Each path is a new rotation, seen through one point. The rows after it are directions, each followed by how far the rotation turns it, in degrees a step (0 if it stays put).
Each turn is a multiple of 5 degrees from 10 to 175, or 0.
Each row of a path follows its step; steps can be skipped.
path 1
step 3: [ -9 -28 -23 -15  10   4 -20  -4 -20  14  11 -30  20  -1  16  22  15  -5
  -9  12  15 -25   8   9   4  26   0   5 -19   4 -32  24  -9 -30  -2   5
  23   7 -14 -23   1   0  15  -3  19 -23  -9 -23   6  29 -21  -4 -32 -13
 -22 -27  -2   6  -7 -24   9 -22  -8   5  -2  11   5 -17  -4   2 -15 -11
  23  16]
step 4: [  2 -25   9  27  -6 -40 -24   0  -5  -3 -24 -16   6   4 -20 -37   9   3
   2  20  -6  -3  22 -11  24 -34  22  -5   5  -2 -16 -14 -18  19 -23  -7
 -21   1  -5  -6  -8  29 -21  17  10  -5  -3  14  -3  34   1  18 -16   0
  -5  -1 -16   0  -5  -8  31  -3 -18   6   9 -18   0  13  30 -23  -4 -11
  -2  -4]
step 6: [  7 -57  -6   0 -14 -14 -29  10 -17  -3 -24 -35  19   7  11 -19  14   4
   1   3 -12  -8  26 -11   4 -13   4  -7 -25  16  -6  27   5 -23  -1   3
  -5   8  -7 -21   1   6  12   3  32 -28 -23  -4   1   8  30  -7 -10  12
  -4  20  -9  12  11 -29   3 -14 -19   4  15  -6  17   5  -3   8  22 -15
  -1  14]
step 7: [-18 -17  39  -1  20  -9   3 -33   4   7 -24  -8  -2   5 -10   0  23  -2
  30  -1 -14 -15  11  17  15 -13  18   0 -19 -14  -3 -21 -32  20 -16 -11
 -10 -15 -21   5  -2  40  10   3 -14  27  -8  14   6  12 -29  10   2  13
 -13 -39  -8   9  17  -6  17  -7  -3   1  15  -5  23   5   9   6 -10 -10
  22   7]
step 10: [ -3  13   5   7  19 -33 -20 -11 -29   2   3   8   8 -18   0   1   0   8
  35  -8 -12 -25   2  -7  10 -29  10  21 -12  -9 -24   7 -12   2  -3   0
   9  -1 -30  15   1  22 -33   5  26   3  -4  12  35   4 -16  49   7  24
   0  -6   8  -4  16 -22   3   6  -7   6   2   3  13  -3  -6  23 -23  -2
  28   7]
step 12: [ 13 -28   8 -14  -5  -8  15  -2 -14  19 -30  -6  27   0  -6  -4   9 -11
  -6  13   3 -13   1  13 -24  -9  -7  16 -19  12 -20   4   1  16 -18 -10
  -2  19 -28  -7  14  14 -28  12 -13 -11 -26 -11   5  33 -28  46  27   3
 -11  -1   8   8  13 -27 -19   1  -9 -17   7 -18  26  -7  10  16   6 -14
  14  20]
step 14: [  4 -38  -5  -5  -9   3  -2  26  -3   0 -24   2   8   6  -8   7   3  13
 -35   3   9  22   1  -8  11 -14 -15 -15  -9 -10 -33 -20 -22  11 -19   2
   0  19 -18 -10 -19  32 -29  -3 -12 -48 -10  -1   7  11 -17  -9  -3  19
  -8 -12  -4   2 -16  -4 -10  12   6  16  14   1   5  31   8  25   8 -25
  33   6]
step 17: [ 16 -41  11  27  -2 -14   5  -4   9  -3   0 -13  -4  -8 -30 -23  -2 -25
  23   4   0  11 -47  -6   7   0 -29   4   3 -19 -16   4 -12  14 -34  22
   3  11 -25  -7   1  20   2   5   2 -10  -8  13   5  29 -18  -1   4  -2
 -10  -2 -21   5  -6 -14  19  -3   9  -6  30 -10   3   8  12  19  25 -26
  29 -11]
[  1  -4   6  -5  -3   3   2   4  -3   1  -5   1  -3   0  -2   0 -10  -5
  -1   0   2  -2  12  -1   3  -5   2  -6   0   4   2  -6   1   3  -5  -1
  -4  -5  -3   0  -3   7   6  -2  -1   3  -8   1  -2   1   4  -1   2  -3
   2  -2   4   0  -4   4  -2  -1   4   5  -4   2 -13   2  -3  -2  -2   4
  -2  -1]
155
[ -3  -4   2   5  -1   4  -2  -6   0   4  -1   3  -2   3  -5   2   0  10
   1  -2  -7   0   0  -8  -4  -3   1  -1  -1  -1  -6  -2   6  -1   3   2
   0   3  -2  -1 -15  -8   3  -2   6   0   2  -3   4   0   2   1   2   9
   4  -1   2   2  -1   2  -2   1   0  -4  -2   4  -4   8  -6   5   2  -1
   1  -1]
85
[ 4 -2 -2  6 -3  2  5 -1 -5  0 -3  0  7 -4 -5  5 -5 -8  7  0  3 -3 -4  2
 -1  4 -6  5 -3  1 -2  8 -2  5  1  0 -2 -6  4  1  0 -3  0 -5  8 -5  0  4
  9  4 -2  0 -1 -3 -2  4  1  0  1  0  0  1 -3  1  5  6 -4 -2 -8  2 -8 -1
 -3 -3]
155
[  0   8  -2   2  -4   0  -9   0  -6   1   4  -4   5   1  -1   1   6   2
   0  -2   5   1  -5   2   4   6   4  -7   5   2   0   1  -4  -3  -2   2
  -9   0  -1   6  -2   3 -10   1   0   0   0   3   6   0   5   0   3   2
   2   0   2   8  -2  -1   3   7   2   5  -6   1  -9   2  -1  -2   1  -4
  -3   9]
70
[ -3   7  -2  -1  -3  -4   3  -4  -4  -3  -2   3  -5   4  -5   7  -1  -1
   5   6 -13   2   2   6  -3  -3   9   8   1   5   0   1  -1   1  -4  -7
   0   0   0  -5  -1   2  -4  -1  -2  -2   1  -1  -3   5   8   1   2   1
  -4  -2  -1   3   0   1  10   3  -2  -1   0  -5   3  -3  -6  -3  -3   4
  -2   3]
125
[ 9 -2  2 -6  7  2  1  9  0  5  3  6 -9  6  0  5 -7  3 -3  4 -2  6 -9  1
  1  4 -4 -2  2  1 -2  1  0  4 -3  1 -2 -2  5 -1 -1  2  1  0  2  7 -3  3
  4  2  3 -1  2  3  2  2 -1 -5 -6  1  4  8 -4  0  6  0  4  7  5 -1 -3 -5
  1  1]
115
[  3   3   5   1 -12   9   0  -1   3  -3   3  -4   2   4  -4   3   3  -3
   4   0   0  -9  -8   3   0  -2   5  -5  -4  -7   3   1   5   1  -1   2
   4   3   5   2  -2   2   5   2  -1   3   0  -5   3   2   4  -3  -3   7
  -1  -3  -2  -4   1   1   1  -2   6   2   5  -2  -2  -3   5 -10  -4  -1
   4  -4]
170
path 2
step 0: [-11  24  32 -11 -19  -8  10  -2 -15 -24  28  -9 -32   1 -13  -1  20  14
 -17  22  11 -18 -18   4   7  12 -25 -13 -15  36  13   6  -6 -25 -12 -16
  20   9   5  -5  18  -2  -9   6   5  -7  17  39  -3 -24  11 -17  18  -6
  17  13  26 -33  -5  -1  -9 -26  -6 -47   8   1  15  -7   9 -13  -1 -11
 -19  12]
step 4: [ 14   5  18  -7 -47   6 -12  10  -7   1  -3  11 -16   7  -5   8   0  15
 -14 -17   4  -4 -30 -16  27  22  16  -4  28  26   3  14  23 -25  -3  11
   5  -7  -9  -8  32  -3 -28 -10  17  20   2 -24   5   5 -22  15 -13 -13
   3   5  -3 -19  -9  37  -4  13 -23 -43   6  17 -34  -5  -8  17   4 -33
  -6   1]
step 5: [  5  25   7  21 -25   1  12  12  11  20  27   4  -3 -10  10 -11   8 -10
 -34  -9   9 -13   5  36  24   1  -3  12   3  -3  -1 -14   5 -21  19  -6
 -21  33   3  16  16  33  30  13   0 -12  -4   0  18 -14  11  -3  20 -18
   6   0  13 -10 -37  10  20 -34   6 -24   7   6  28 -24 -14  25   5  35
   3  18]
step 8: [-27   5   9 -18 -20  29 -21 -13  32  12  17   1 -22  27  -6  15   9  24
   3  -8   4  40  -3  12  18   9 -15   0  -7  19  -7  -6   1  13 -16  20
  12 -19 -20   6  23  11  10  10  28 -11   7 -28   9  15   0  20   9   6
 -22 -12  23 -22  12 -10 -23  11 -35  16  30   9  -2  22 -13 -22  -7 -17
  10 -25]
step 10: [  1   4  -5  15 -15 -19  -7 -18  -3   5  17  -8  -3  14  10 -13 -11   1
 -17 -11  21 -24 -19  26  41 -25  15  11 -21 -34 -14  14 -20 -30  22   3
  -6  21   9 -35  10 -30  18   6  -8  -7  -4 -19  -1  24  21  -9  -6  -4
   0   7   3   8   3  16  33  25  -1   9 -17   4 -26 -44 -10  20 -13  10
 -11  14]
step 12: [-24  12  -8   6 -38   7 -27 -15   1  -4   2 -12 -22  -6   9  17 -16  -6
  -9  12  27  -4 -10   9   6 -14   2  10   1   9  -2   5  14   2 -10 -23
   6   5  23  40 -19   9  21  11 -11   1  19  -6  15 -38  -5  -2   0 -10
   2  -7   5   8 -14 -33 -21 -11   8 -27  51  15   4   5 -13 -40  22 -31
  14 -16]
step 13: [  9  11  21 -23  -8  -7  -1   0  -5  33   8  -8   2  -4   8  25  28  -1
 -14  16  -8   4   8  15   5 -17 -31   1 -14  39 -36  25  11  41 -13 -29
  -4 -13 -24   3  -3  10  29  -5   3  21  -5  -4  -1   7  -4  16   5  -1
 -11 -15   8 -15  17   4 -12   0 -23  25  -7  17  18  -6  16 -25 -11  26
  22  41]
step 17: [ 18  33  -8  21  10 -23   0 -15 -40 -17  -6   1  -7  27  12  -3  -3  -2
 -15  21  19  -4  -1  10  17 -13  -3  14   9   0 -16  16  18  -5  -6  -1
 -19  -1  13  38 -16   4  32   6  12  35   6   0  26  16  10  15 -13 -14
  -4  33 -10  -5  -9 -10   1 -22 -26 -15  -8  49  15 -21 -11 -24  -5   2
 -15  22]
[-1  2 -5  7 -8 -3  3 -1 -2 -2  0 -6  5 -3  1 -1 -3 -3  6  0  3 -6  1  3
  1 -8 10 -4  8  2  4  5  5  1 -1 -3  3  0 -2  0  5 -3 -3 -8 -7  7 -2  2
 -2  0  0  5 -7  4 -4 -4 -5 -2 -3  0 -6  0  3  2  4 -2 -8 -1  3 -3  2 -2
  2 -1]
130
[  1  -2   5   1  -1   4   3   1   0   3  -5  -3   5  -3   7   2   4  -1
  -2   1   1   4  -2 -10  -1  -6   4   2  -1  -2  -5  -6   0   1  -9  -7
   0  -6  -3   1   0   3  -1   7   0   0  -4  -3   1  10   7   3  -1   3
  -2  -2   4  -8   3   0   5   4  -4  -3  -4   1  -8   3  -4  -1   8   4
  -3   0]
155
[-2  0  5 -3  0 -2  5 -6  1  8  5 -6 -6  2 11 -1  2 -5  2  3 -6 -2  2  1
 -3  2  3  8 -2 -1  3  3 -1  2 -4 -5 -4 -1  3 -2  0 -1 -7 10 -2 -2  0  5
 -6  4  0  5  2 -3  0  3 -3  1  1  0 -5 -7  4  2  6  3  4  4  4  0 -1 -6
  3  2]
60
[ -3  -1   0  -5  10   5  -1  -5 -10  -1   1   0  -6  -6   2  -4   2  -3
   0   1  -5  -1  -3   0   2  -4   0   1  -2   2  -8   2   1  -4   4   0
  -8  -3 -10   6   4  -1   0  -2   4   7  -9   7   3  -3  -5  -1  -4   1
   2   0   0  -7   0   4  -1  -5  -1   0   1  -7   1   1   0   1  -2   1
  -2  -2]
170
[-9  5 -3  6  5  0 -1  1  0  5  1 -4  3 13 -1  1  6 -5  2  6 -7 -2  1  2
  2  2 -4 -7  1  4 -5  0  1  1  5 -4 -1  9  1 -1  4  2 -8 -3  2 -2  3  1
 -2  0  4  3  5 -1 -2 -3  5 -5 -3  1  6 -2 -2  5  2  0 -5  6 -4  0  0  7
 -2 -3]
130
